One turn or mirror swaps these rows in pairs. Which row does each one swap with?
The rows were stretched afterwards, more along some directions than others.
bisok: [-0.85 -0.21 -0.25  0.89  1.25  1.20 -2.13 -0.89  1.53 -2.55  1.05 -3.26
  0.82 -0.20 -0.95  2.12 -0.59 -0.43  0.07 -2.70 -1.06 -3.19  0.49 -0.13
 -0.86]
fudo: [-2.04 -1.11 -1.54  0.06 -0.66  0.98  2.83  0.66  2.38 -0.52 -0.70 -0.35
 -0.38  0.30  0.63 -3.23 -0.81  1.39  1.60 -4.36  1.87 -0.67 -0.12 -0.87
  0.93]
tolu: [-1.88  0.78  1.63 -2.21 -1.43  0.32  3.48 -0.34  2.01 -0.56  0.78  0.43
 -0.73 -0.68  0.61 -4.32  0.80  4.07 -0.32 -4.35  1.26 -2.95  0.48  1.63
  0.80]
fadu: [-2.55  1.80 -0.32 -1.71  3.18  2.38  0.11  1.55  0.51 -2.59  0.72 -3.35
 -0.59 -0.62  0.70  2.76 -0.94  1.23 -0.84 -3.19 -2.62 -2.42  0.46  1.16
  2.15]
giz: [-0.17  0.15 -1.69  1.10  0.66  1.12  2.08  0.79  0.10  2.29 -0.26  0.75
 -3.56 -1.99  0.65 -2.74 -1.14  2.09  0.21  0.76  2.25  1.71 -0.57 -0.78
  0.71]
vopa: [-2.82  0.64 -0.36 -1.94  2.38  1.63  1.47  1.32  0.40 -1.37  0.26 -3.64
 -0.78  0.69  0.84  1.29 -1.29  1.72 -0.22 -3.45 -2.86 -1.54 -0.55  0.40
  1.75]
Vum: [-0.78  0.77 -1.30  1.64  0.25  0.43  1.37  1.48 -1.33  2.28 -0.55  0.49
 -2.55 -1.89  1.13 -2.61 -1.74  1.38  0.97  0.88  1.64  1.90 -0.89 -1.85
 -0.16]
feg: [-0.63  0.76 -0.20 -2.45 -0.38  2.58  1.78 -1.89  2.04 -1.14  0.63  0.31
 -0.04  0.66  0.53  0.43  1.24  4.04  2.95 -1.79  1.07 -2.55 -0.18  2.61
 -0.65]
Tokav: [ 0.09  1.11 -0.29 -1.47 -2.23  0.94  3.39 -1.73  1.69 -1.61  0.49  1.26
  1.14 -0.05  0.53 -0.29  1.82  4.10  2.13 -1.75  2.20 -0.40  0.36  1.32
 -1.62]
lat: [-2.48 -1.77 -1.27  0.57 -0.49  0.99  2.55  0.38  2.49 -0.72  0.13 -0.49
 -0.65 -0.29 -0.03 -3.61 -0.28  0.88  0.81 -4.92  1.07 -1.75 -0.13 -0.52
  0.36]
rinuf: [-0.79 -0.47 -0.83  1.24  0.81  1.91 -1.54 -0.64  1.76 -3.04  1.52 -3.62
  2.32 -0.52 -0.75  2.48 -0.70 -1.56  0.37 -3.10 -0.48 -2.49  0.59 -0.76
 -1.17]
kured: [-1.51  1.66  2.04 -2.87 -1.74  0.25  4.28  0.34  0.83  0.48  0.46 -0.33
 -1.36 -0.84  1.57 -4.35  0.48  5.03 -0.25 -3.18  1.94 -1.47 -0.71  2.14
  1.14]
simo: [-3.78 -0.04 -1.04 -0.02  2.40  1.16 -1.91  1.15  0.04 -0.05  1.77  1.28
 -2.09  0.61  0.41 -0.04 -2.56  0.25  1.38  0.98 -0.27 -1.35 -1.61  0.95
  3.01]
Doli: [-2.30 -0.86 -1.07  0.35  2.27  3.85 -0.19 -0.59  1.35  0.20  3.30  1.04
 -1.81 -1.19  2.07  3.43 -1.12  0.12  2.20  0.89 -0.17 -1.46 -0.33  0.73
  0.48]
guge: [-2.31 -1.16 -1.78  0.55 -0.47  1.48  2.81  0.74  2.34 -0.68 -0.07 -0.93
  0.30 -0.57  0.87 -3.12 -0.83  0.80  1.62 -4.36  1.54 -1.21 -0.09 -0.77
  0.68]
pima: [-2.86 -1.51 -0.56 -0.41  1.92  1.05  2.78  0.52  1.94 -1.62  0.14  1.08
  0.72  2.72 -1.28  0.16  0.17 -0.36  1.73 -1.34 -1.21 -0.64 -1.55 -1.88
  1.00]
duk: [-3.26 -1.54  0.21 -0.97  2.00  0.83  2.91  0.00  2.54 -1.37 -0.16  2.03
  0.78  3.44 -1.81 -0.32  0.37 -0.98  1.17 -1.84 -1.19 -1.50 -1.78 -2.43
  1.85]
kode: [-1.16  1.41 -0.17 -0.78  0.96 -0.70 -3.17 -0.03 -2.50  1.23  3.73 -2.39
  1.47 -0.84 -0.43 -0.43 -1.04  0.40  0.31  0.93  0.18 -1.03  0.41  2.11
  0.07]
Demip: [-0.39  0.10 -1.94  0.74  0.33  0.47  1.93  0.83 -1.03  3.00  0.41  0.24
 -3.66 -2.30  1.40 -2.31 -1.00  2.22  0.06  1.24  1.43  2.14 -0.55 -1.17
  0.29]
rinok: [-0.52  0.04 -1.51  0.62  1.41  1.58  1.04  0.39  1.00  2.09 -0.80  1.85
 -3.84 -1.50  0.83 -2.80 -1.16  1.92  1.16  1.59  2.52  0.29 -1.13 -1.44
  1.07]
pev: [-1.14 -1.75 -0.86 -1.54  2.66  0.65  0.85  0.05  1.47  1.25 -0.79 -0.52
 -0.81  2.23 -3.51 -3.52 -1.14  3.62  2.18 -0.43  1.10 -2.20 -0.32  1.27
  1.07]
Seki: [-1.39  1.13  0.96 -1.33  0.77 -0.41 -2.26 -0.02 -2.01  1.50  3.19 -1.43
  0.95 -0.18 -0.58 -2.33 -0.62 -0.22  0.04  0.76  1.09 -2.13 -1.18  0.85
  0.27]
Kat: [ 0.36  1.46 -0.16 -1.77 -0.46  2.44  1.74 -1.19  0.14 -1.24 -0.06 -1.19
  0.38  0.25  0.78  0.91  1.68  3.44  1.99 -0.92  1.17 -1.26 -0.46  1.50
 -1.53]
nubo: [-2.60  1.35  0.90 -1.97  1.43  0.02 -1.71 -0.49 -1.39  1.30  2.65 -0.76
  1.00  0.26 -0.55 -0.90 -1.18 -1.12  0.74  0.05  0.24 -2.00 -1.37  0.69
  0.89]
luv: [ 0.16  0.07 -1.63  1.50  1.22  1.62 -2.70 -0.97  2.15 -3.96  1.00 -3.16
  1.97 -0.34 -0.89  2.75 -0.89 -1.26  0.73 -1.65 -0.53 -3.20  1.40 -1.04
 -1.73]
dogiz: [-1.12 -0.47 -1.44  1.30  1.87  1.49 -2.33 -0.68  1.96 -3.25  0.48 -2.90
  0.85  0.35 -1.78  2.08 -1.09 -1.35  0.63 -2.86 -1.39 -3.51  0.72 -1.17
 -1.26]
sira: [-3.04 -0.57 -1.32  0.08  2.45  4.36 -0.53  0.85  1.16 -0.50  3.41  0.62
 -1.30 -1.57  2.34  3.49 -1.26 -1.43  1.64 -0.36 -0.50 -1.39  0.01 -0.08
  0.96]
Teru: [-1.87  0.98  1.18 -3.48 -0.32  0.73  3.45  0.25  1.66  0.48  0.24 -0.71
 -1.67 -0.69  0.18 -4.79  1.00  4.35 -1.30 -3.98  1.09 -2.33  0.16  1.54
  1.94]
fom: [-1.52 -1.57 -1.93 -1.45  3.57  2.19  1.23  0.40  1.47  1.16 -0.12 -1.91
 -2.20  1.19 -3.33 -2.86 -1.35  3.86  2.09 -0.77  1.35 -2.84 -0.45  1.95
  1.59]
sib: [-3.28  0.47 -1.41 -1.15  4.12  2.29  0.26  2.14  1.02 -1.87 -0.37 -2.96
 -2.28  0.15 -0.93  2.21 -1.48  0.64 -0.68 -3.62 -3.03 -2.28 -0.02 -0.81
  2.61]
bebaz: [-3.61  0.77 -0.69 -0.86  2.21  1.62 -1.22  1.55  0.39 -0.41  1.52  0.22
 -2.82 -0.42  2.55  0.41 -1.68  0.61  0.62  0.16  0.53 -0.45 -1.06  2.08
  2.95]
Gibi: [-1.34 -0.63 -0.99  1.09  0.03  0.36  2.99 -0.04 -0.36  3.08  0.13  1.52
 -3.02 -0.76  1.05 -3.31 -0.11  1.60  0.66 -0.05  1.96  1.76 -1.91 -2.20
  0.81]
redi: [ 0.58  0.89 -0.66 -1.39 -0.60  1.74  0.89 -1.36  0.86 -1.03  0.17 -0.36
  0.49  0.20 -1.12 -0.27  0.77  4.05  2.41 -0.44  1.46 -1.67  0.33  1.50
 -1.62]
sisu: [-1.45  2.16  0.70 -1.34  0.46 -1.01 -0.57  0.84 -3.35  1.75  1.54 -1.48
  1.48 -0.32 -0.20 -2.40 -0.59 -0.52 -0.06  0.52  1.02  0.02 -1.56 -0.52
  0.08]
vapa: [-1.51 -1.91 -1.44  0.94 -0.80  1.39  2.48  0.67  2.55 -0.56  0.09 -1.21
 -0.66 -1.05  0.07 -3.49 -0.58  1.22  0.43 -4.03  2.23 -0.82 -0.41 -0.43
  0.68]
kese: [-2.61 -0.47 -0.90  0.45 -0.92  1.07  2.24  1.01  2.74 -0.86  0.26 -1.17
  0.13 -1.03  0.33 -4.02 -0.57  1.27  0.43 -5.43  0.97 -1.59  0.57 -0.23
  1.16]
fef: [-1.63  1.19  0.76 -2.68 -0.34  0.78  3.28  0.42  1.53 -0.21  0.52 -0.28
 -1.43 -0.77  0.23 -4.12  0.47  3.37 -1.02 -3.47  0.94 -2.93 -0.14  1.09
  2.03]
sipor: [-3.64  1.45  0.44 -2.17  3.02  2.58  1.11  1.10  1.89 -2.58 -0.47 -1.57
 -1.73  0.53  0.73  1.89 -0.75  1.75 -0.64 -3.63 -2.44 -2.42 -0.36  0.53
  2.86]
vugeb: [-2.48 -0.22 -0.85 -0.62  2.43  0.93 -1.41  1.50 -0.02 -0.04  1.40  0.34
 -3.35 -0.90  1.26 -0.74 -1.68  1.15 -0.24  1.29  0.91  0.41 -1.24  2.08
  2.57]
lun: [-0.33 -0.07 -1.72  1.20  0.43  1.36  1.17  0.65 -0.62  2.46  1.08  0.38
 -2.25 -2.92  1.55 -1.96 -0.34  1.54  0.03  1.61  2.36  1.58 -0.33 -0.44
  0.01]
zuziz: [-0.56  0.17 -2.06  1.16  0.88  0.76  0.68  1.12 -0.87  2.55 -0.10  0.60
 -3.76 -1.79  0.24 -2.19 -1.82  2.38  0.63  1.46  1.74  1.34 -0.99 -1.38
  0.65]
suk: [-3.29  0.22 -1.32 -1.10  4.03  3.34 -1.79  1.75  1.10 -1.18  1.57  0.23
 -3.84  0.23  0.87  2.01 -2.73  0.99  1.14  1.06  0.31 -1.79 -1.10  2.73
  3.53]
vebop: [-3.05  0.91 -0.67 -0.48  1.99  1.84 -0.18  2.33 -0.11 -0.43  0.94  0.02
 -2.30 -0.20  2.72 -0.21 -2.19  0.29  0.71  0.68  0.69  0.44 -1.16  1.18
  3.00]
Zulo: [-1.00  0.61  1.67 -2.33 -1.63 -0.04  2.96 -0.83  1.61 -0.50  0.33 -0.32
 -0.75  0.29  1.06 -4.42  0.01  4.88  0.07 -2.64  0.91 -2.70 -0.43  1.83
  0.25]
sizo: [-1.36  0.33 -1.06  1.08  1.51  2.09 -2.87 -0.20  2.60 -3.83  1.30 -3.26
  1.64 -0.57 -1.11  2.19 -1.09 -1.05  0.24 -3.32 -1.46 -3.77  1.58 -0.47
 -0.46]
nad: [-2.19 -1.75 -0.55 -0.60  1.44  1.23  3.62 -0.18  2.37 -1.49  0.85  0.39
  0.83  2.02 -1.19 -0.74  1.75 -0.48  0.29 -1.93 -0.14 -0.45 -2.05 -1.67
  0.91]
gimit: [-1.52  1.96  0.24 -1.43  1.26 -0.24 -3.26 -0.09 -1.76  1.08  2.09 -1.65
  0.35 -0.35 -0.02 -0.95 -1.02 -0.39  0.38  1.09  0.84 -1.87 -0.66  0.79
  0.29]
ledan: [-1.05 -0.86 -1.74  1.15  0.27  0.50  2.61  1.26 -1.59  3.66  0.69  0.69
 -2.53 -2.17  1.45 -3.05 -0.45  1.02  0.51  1.09  1.61  2.60 -1.60 -2.35
  0.14]
Guvol: [-2.44 -1.93 -0.72 -0.18 -0.77  0.99  3.40  0.78  2.29  0.35  0.72 -0.97
 -1.50 -0.87  0.59 -3.86  0.44  1.32 -0.32 -5.08  1.34 -1.11 -0.57 -0.09
  1.52]
Fut: [-2.30 -1.48 -1.26  0.12  2.71  3.52 -0.83 -0.69  0.76  0.58  3.39  0.22
 -1.40 -0.85  1.36  2.79 -0.13 -0.50  1.28  0.07 -0.20 -1.18 -0.65 -0.30
  0.71]
vek: [-1.01  0.17 -2.00  1.45  1.90  1.55 -2.47 -0.26  1.26 -3.21 -0.29 -3.47
  2.27  0.82 -1.49  2.99 -2.14 -1.47  1.98 -2.17 -0.60 -2.94  0.90 -1.27
 -1.43]
Vik: [-0.33  1.15 -3.17 -0.59  1.87  0.95  3.08  1.45  0.05  0.28 -3.53 -1.89
 -3.80  1.11 -1.16  0.02 -0.34  3.10  1.02 -1.16 -0.43  1.84 -1.58 -1.59
  1.30]
kizo: [-2.73  1.13 -0.80 -2.04  3.58  2.57  0.63  2.49  0.16 -1.23  0.05 -3.58
 -2.70 -0.25  0.29  2.44 -1.44  1.79 -0.66 -2.35 -2.11 -1.25 -0.86  0.42
  2.73]
pego: [ 0.19  1.09 -0.32 -1.90 -1.07  1.65  2.01 -1.18  1.30 -1.32  0.22 -0.06
  1.05  0.24  0.09 -0.68  2.75  2.27  1.09 -1.70  2.27 -0.70 -0.77  0.91
 -0.97]
Pobak: [-0.20  0.40 -1.08  1.09  1.11  1.10 -2.78 -1.00  1.69 -3.74 -0.08 -2.44
  2.00  0.81 -0.87  2.79 -1.28 -0.82  1.36 -1.77 -0.51 -2.61  0.96 -1.38
 -1.61]
Kob: [-3.26 -0.52 -0.60 -0.09  1.72  3.73 -0.30 -0.37  0.65 -0.02  3.34  1.56
 -0.61 -1.46  3.23  3.17 -1.13 -0.11  2.25  0.31 -0.69 -1.32 -0.45  0.47
  0.33]
vame: [-1.87  0.60  1.14 -2.22 -1.44 -0.37  3.71  0.46  0.97  0.25 -0.39  0.42
 -1.57 -0.12  0.15 -4.19 -0.13  5.01  0.57 -3.90  0.44 -2.22 -0.06  1.28
  0.83]
poz: [-1.01 -1.34 -1.30 -1.15  2.33  0.64  1.21  0.01  1.37  1.34 -1.08 -0.61
 -0.96  2.50 -4.01 -3.74 -1.66  3.66  3.20 -0.12  1.06 -2.41 -0.72  0.67
  0.50]
Vev: [-1.40  0.28 -4.71 -0.67  4.10  2.85  0.94  1.94  0.59 -0.09 -3.26 -2.05
 -3.69  1.27 -2.79  1.91 -2.51  3.43  2.90 -0.61 -0.49  0.16 -1.05 -0.89
  1.76]
Zevo: [-3.30 -0.95 -0.87  0.00  2.46  4.19 -0.35  0.19  0.78 -0.27  3.39  1.25
  0.41 -1.28  1.91  3.13 -0.53 -2.48  1.40 -0.45 -0.78 -1.27 -0.80 -1.18
  0.76]
Kor: [-1.16  1.18 -3.61 -0.97  3.64  3.16  1.40  1.28  1.56 -0.35 -3.52 -2.17
 -3.91  1.92 -2.36  1.25 -1.38  2.79  2.32 -1.40  0.33 -0.27 -1.73  0.02
  2.38]
gupu: [-2.23  0.92 -0.80 -1.46  2.66  1.37  0.72  1.74  0.62 -1.96 -0.05 -3.08
 -2.18  0.13 -0.45  2.92 -1.29  2.28 -0.26 -3.49 -3.20 -1.81  0.67  0.70
  1.67]
rig: [-2.97 -1.02  0.00 -0.40  1.69  1.16  3.02 -0.03  1.42 -1.86  0.63  0.95
  1.15  2.12 -1.18 -0.05  1.14 -1.45  0.45 -1.57 -0.85 -1.39 -2.11 -2.80
  0.93]
zemi: [-3.39 -0.86 -1.72  0.18  2.92  4.78 -0.23  0.27  1.27  0.30  3.19  1.11
 -1.02 -1.59  2.00  3.37 -0.89 -1.75  1.57  0.39 -0.25 -1.50 -0.72 -0.50
  1.41]
vofu: [-2.13  0.60 -3.26 -0.42  2.29  2.61  3.83  2.06  0.76 -0.26 -2.79 -1.15
 -3.30  1.33 -0.93  1.08 -1.29  2.95  2.30 -2.07 -0.72  1.48 -1.40 -0.91
  2.24]
Mune: [-2.68 -0.02 -0.70 -0.64  1.95  3.37  1.33  0.22  1.03  0.21  3.21  0.49
  0.02 -1.79  3.12  2.69  0.68 -1.95  0.69 -1.20 -0.17  0.04 -0.24 -1.03
  1.10]
gifeb: [-1.17  0.94 -3.15 -1.04  2.29  3.06  4.20  1.72  0.78  0.14 -3.39 -1.61
 -4.88  1.43 -0.51  0.60 -0.62  3.38  1.68 -1.61  0.07  0.84 -1.93 -0.73
  2.35]
veg: [-1.43 -1.79 -1.99  0.76 -0.60  1.35  1.41  0.43  2.71 -1.85  0.11 -0.20
  0.15 -0.34  0.35 -2.26 -0.45  0.51  1.15 -3.09  2.29 -1.59  0.40 -0.64
 -0.10]
fep: [-3.79  0.33 -0.75 -0.26  3.20  1.66 -0.84  2.28 -0.27 -0.08  1.61 -0.69
 -2.85  0.34  1.27  0.55 -2.37  0.16  0.44 -0.06 -0.42 -0.41 -1.85  1.39
  3.49]
kapek: [-1.41  2.16  0.61 -1.24  1.48  0.73 -3.15  0.27 -1.92  0.32  2.10 -1.82
  1.60  0.09  0.37 -0.20 -1.80 -0.99  1.13  1.61  0.53 -2.05 -0.62  0.52
  0.18]
tiv: [-3.07 -0.02 -0.69 -0.18  1.38  3.33  0.26  0.27  0.18  0.08  3.94  0.51
 -0.06 -1.78  2.89  3.25 -0.60 -0.36  1.42 -0.88 -0.38 -0.40 -0.11  0.48
  0.69]
siniz: [-1.28 -1.71 -1.58 -1.30  3.24  1.75  1.03 -0.45  1.97  1.30 -0.87 -1.32
 -1.03  2.52 -4.44 -3.52 -1.23  3.13  2.78 -0.54  1.37 -3.15 -1.76  0.73
  0.99]

Vik swaps with feg
Teru swaps with sipor
tolu swaps with sib
Kob swaps with Demip
fudo swaps with Pobak
gifeb swaps with Kat
Tokav swaps with Vev
pev swaps with duk
nubo swaps with vugeb
fadu swaps with fef
bisok swaps with Guvol
gimit swaps with bebaz
nad swaps with siniz
suk swaps with sisu
rinuf swaps with vapa
kured swaps with kizo

